(in the rows, 128 means zero)
A single turn carries every row of the set below to another of its rows. Some are shown first; where does it send the rows asked next?
dufe: [148 119 153 102 117  81 139 165 148 124 134 139 150 153 116 132 132 110
 112 128 121 130  71 109  90 134 145]
niti: [161 130 105  97 116 117 120  83 127 118 136 172 121 161 129 122 148 121
 114 117 131 133  96 137 129 125 159]
suze: [140 156 111  76 121 131 110 115 129 140 132 167 138 153 107 108 151 122
 124 123 149 140  94 119 117 152 129]
tado: [169 118 140  94 133  77 132 153 131 113 118 120 155 139 112  95 146 125
 135 147 129 137  98 125 103 108 149]
gize: [141 121 144 119 127  92 164 148 128 122 124 133 140 140 121 130 150  96
 122 127  98 151  91 110 129 127 133]
midop: [144 103 134 111 122  71 119 132 139 117 131 135 122 137 142 123 150  91
 110 145 143 132  77 111 143 108 155]
sek: [137 138 128 106 135  66 116 126 147 136 145 137 130 144 137 103 139  78
 109 140 150 117  81 105 122 131 134]
kima: [177 131 109  87 113 111 100 114 124 105 138 177 124 145 105 121 159 142
 124 143 148 130  97 115 106 113 159]
Topub: [144 153 110  70 124 144 105 126 121 129 130 160 130 142 110 123 159 120
 137 136 143 147  90 117 117 139 147]
Zuba: [125 117 123 109 143  82 112 148 139 124 134 139 132 125 124 102 157  89
 113 157 144 140 104  93 131 112 128]
fasu: [151 146 122  95 118  99 125  90 129 114 150 158 108 149 137 139 146 122
 115 136 134 119  76 114 113 142 170]
vab: [156 116 107  89 118 120  94 128 117 109 127 184 134 142  99 120 161 135
 116 136 145 148 109 118 109 113 152]
nite: [169 115 131 100 147  80 136 111 151 114 124 121 168 155 123 119 139  93
 119 140 123 127 106 128 105 120 162]
feran: [136 121 144 121 134  99 162 144 134 125 121 129 143 144 123 127 147 103
 122 128  95 148  97 114 129 125 132]
pizi: [138 152 111  75 123 126  99 120 128 140 133 161 127 154 109 105 141 117
 137 133 149 128  88 126 113 151 134]
Vinuz: [153 127 114  93 139 109 108 134 114  94 126 169 123 122 119 144 176 123
 117 136 133 154  99 102 128 119 163]
Zogi: [168 120 103  98 126 113  92 123 119 112 121 180 125 144  97 112 165 136
 122 139 147 136 103 114 115 111 147]
Perov: [128 122 117 130 137  94 119 135 136 138 144 143 131 155 127 119 154  81
 111 136 133 131 110  93 132 128 109]
liri: [155 138 121 118 133 100 133 124 127 109 143 140 145 136 122 163 146 148
 134 138 129 154  99  95 103 115 165]
lenov: [142 117 122 122 121  64 106 136 159 117 148 151 125 160 142 127 136 100
 105 127 143 122  85 115 111 119 126]
Nuf: [146 126 150 102 116  75 142 160 147 115 140 139 145 149 113 130 129 106
 106 130 119 131  73 111  89 135 144]
budi: [147 169 113 105 144 106 130 144 125 121 150 137 148 127 117 138 146 136
 130 115 129 151 107  90  97 126 152]
popav: [135 149 106  72 124 131 104 123 131 142 134 166 130 149 114 112 146 121
 140 135 150 132  88 122 115 146 136]
lun: [162 124 106  92 123 119 113  90 132 117 129 164 124 155 127 127 148 111
 121 115 132 125 100 138 145 129 164]
Zik: [163 160 122 119 124  97 140 109 127 133 147 135 143 142 123 148 147 127
 134 108 129 137  93  89  97 131 166]
bipi: [162 152 100  92 129 123 117  79 140 119 133 166 129 146 121 122 159 113
 123 118 130 130 110 125 126 130 153]
tep: [140 161 108  87 136 107 117 114 141 132 140 166 128 127 114 105 170 122
 130 127 144 137 100  81 103 147 128]
Ven: [158 134 103  94 126 123 113  88 137 119 130 164 123 152 124 126 150 114
 111 115 131 122 101 136 140 128 166]
kav: [161 111 146 102 121  80 139 136 148 110 132 126 160 158 123 133 128 103
 119 127 111 124  83 126  92 125 161]
rir: [126 109 138 117 106  91 112 166 133 123 135 133 118 139 126 126 154 107
 108 129 137 134  89 109 140 117 135]
pepu: [153 118 127 121 141  72 148 141 141 121 147 159 152 149 121 116 136  98
 117 131 105 127 116 100  87 114 129]
bebe: [152 128 127 105 142  88 150 136 136 132 145 134 163 156 121 101 134  94
 138 132 106 125 110 105  87 128 126]
pomol: [153 113 145 108 133  95 147 156 127 111 117 121 160 139 107 115 151 116
 130 137 104 147 106 116 119 117 136]
sonaf: [163 111 101  95 128 116  91 124 127 108 125 175 128 143  95 107 163 135
 121 141 146 139 110 111 115 112 145]
Kares: [147 126 132  85 137 101 144 137 124 145 133 115 160 147 124 100 140  86
 146 145 120 129 106 116 103 128 151]
seki: [147 115 123 119 138  74 153 135 146 119 148 158 150 145 120 118 139  94
 119 135 105 136 112  94  89 118 126]

Ven moves to Zogi
budi moves to Zik
Now these:
sonaf moves to pizi
sek moves to midop
nite moves to tado
niti moves to vab
bipi moves to kima
seki moves to Nuf
rir moves to Perov
feran moves to pepu
tep moves to fasu
kav moves to pomol

